In the rows, zero is written as 128.
Rotation paths and how fast each direction turns (deg/step)
Each turn is a multiple of 5 degrees from 10 to 175, or 0.
Each row of a path follows its step; steps can be skipped.
path 1
step 1: [131 124 127 130 119 133 112 127 115 117 118 135 130 133 135 118 136 121
 130 133 129 128 139 127 123 142 126 136 131 135 124 123 130 137 122 125
 127 136 118 130 125 133]
step 4: [126 113 131 125 118 119 125 125 124 117 124 135 134 130 137 130 129 126
 133 125 120 115 127 123 122 137 116 117 129 131 127 120 121 132 132 133
 133 131 128 116 135 131]
step 12: [126 131 130 139 131 121 120 116 123 129 127 125 134 133 130 118 123 123
 134 125 132 132 127 140 136 125 126 135 140 131 146 139 119 126 123 121
 127 122 133 121 126 127]
step 16: [127 120 118 120 118 132 125 142 129 124 130 130 133 128 127 130 121 127
 134 135 129 144 128 126 133 127 132 137 133 133 121 122 133 117 143 139
 126 116 132 130 132 133]
step 17: [124 118 120 129 124 128 140 104 139 136 122 127 122 134 119 128 143 128
 127 127 126 135 130 134 126 131 135 124 124 126 128 133 124 139 126 123
 128 129 128 124 127 131]
step 18: [138 135 128 129 138 140 111 131 135 131 127 132 131 127 121 128 114 135
 131 128 130 118 116 125 135 126 130 136 125 125 135 124 121 133 120 130
 119 138 133 127 130 120]
step 19: [130 133 128 123 116 118 125 130 121 125 140 132 134 118 123 135 120 122
 130 124 117 136 127 134 128 135 132 130 127 112 126 136 132 121 140 127
 133 115 124 127 125 129]
step 20: [127 127 124 134 144 125 135 131 131 121 116 123 118 126 120 118 145 129
 112 124 125 138 126 129 128 133 128 119 129 126 129 123 126 128 130 132
 128 137 127 119 125 134]
Directions:
[124 128 128 126 128 125 131 129 128 129 133 127 125 130 128 126 130 130
 127 130 130 128 129 130 127 129 130 130 126 125 131 129 129 131 127 133
 128 126 127 129 127 131] | 130
[129 129 124 128 127 127 126 128 125 130 129 128 128 131 130 129 126 131
 129 127 124 122 130 128 130 129 126 128 131 125 127 128 125 129 130 129
 126 130 127 129 126 128] | 100
[126 126 127 127 130 127 130 126 126 127 126 130 128 129 126 128 128 128
 128 126 126 129 129 127 126 127 127 129 125 130 122 124 126 132 126 129
 128 128 129 125 124 127] | 110
[128 127 124 130 123 126 131 132 129 126 127 129 131 129 125 127 129 128
 128 128 124 128 129 128 129 132 128 126 126 129 130 127 132 128 128 126
 129 130 128 132 128 127] | 120
[131 128 129 127 127 128 130 130 128 132 128 126 129 123 130 128 128 128
 127 125 126 126 125 134 125 128 128 129 127 127 129 124 128 127 127 130
 131 129 126 126 128 126] | 70
[131 129 126 130 131 128 126 128 128 127 126 128 127 127 129 127 125 126
 122 125 126 128 130 127 129 130 132 130 126 126 128 131 128 128 126 130
 132 127 126 129 128 129] | 35
path 2
step 1: [129 130 132 135 126 125 125 128 127 127 126 127 126 137 126 119 144 132
 135 127 132 138 137 111 126 116 120 142 131 115 127 129 130 137 120 128
 129 119 131 129 130 125]
step 8: [132 126 121 117 132 124 140 136 129 129 124 138 123 129 133 137 121 128
 128 123 120 131 121 130 133 129 125 140 127 143 134 126 128 123 124 124
 127 130 131 141 121 110]
step 11: [140 129 116 132 135 118 139 125 132 129 133 127 131 130 128 125 121 123
 121 123 121 126 130 129 126 142 134 130 129 124 130 113 127 126 118 143
 117 132 131 120 136 125]
step 12: [123 123 129 139 132 129 127 122 121 138 116 121 140 143 124 125 130 133
 132 129 115 129 127 132 126 135 137 117 131 122 131 130 122 131 136 133
 123 117 129 125 119 120]
step 14: [134 121 122 143 124 129 130 124 122 122 124 126 126 135 119 117 126 136
 136 123 127 127 116 130 138 138 119 133 127 132 121 132 124 113 130 136
 131 135 134 119 122 129]
step 15: [129 132 133 124 126 127 126 129 129 118 135 120 140 139 113 123 132 130
 133 140 140 128 134 131 127 119 126 128 142 133 132 121 127 120 137 135
 133 120 131 129 118 131]
step 20: [128 129 139 117 125 120 136 129 136 117 138 125 131 127 137 135 131 131
 135 137 129 120 129 127 121 135 131 120 123 123 117 137 125 111 127 130
 121 128 131 121 121 133]
step 21: [130 129 130 114 124 122 121 133 130 135 133 138 133 123 135 121 141 128
 140 120 117 136 128 124 124 121 119 120 143 126 125 135 131 131 133 130
 123 119 129 127 135 126]
Directions:
[125 128 128 127 127 125 129 123 127 129 131 128 129 125 130 128 127 128
 126 128 125 128 129 128 129 126 128 126 128 126 129 124 130 124 129 126
 126 124 130 126 127 124] | 80
[126 127 128 129 127 129 127 128 124 127 125 132 128 132 130 127 127 130
 126 129 126 129 126 128 125 129 130 127 124 131 127 126 131 129 125 126
 132 129 128 130 127 125] | 70
[126 125 125 128 131 126 129 126 130 131 126 128 129 128 128 134 132 127
 127 128 129 129 132 127 127 129 129 131 126 125 127 127 131 127 127 130
 131 128 130 130 128 130] | 45
[132 129 125 132 128 128 129 129 125 129 130 129 125 128 124 128 126 131
 126 128 130 127 130 131 124 129 128 127 131 125 126 127 129 128 131 127
 128 127 131 130 125 128] | 20
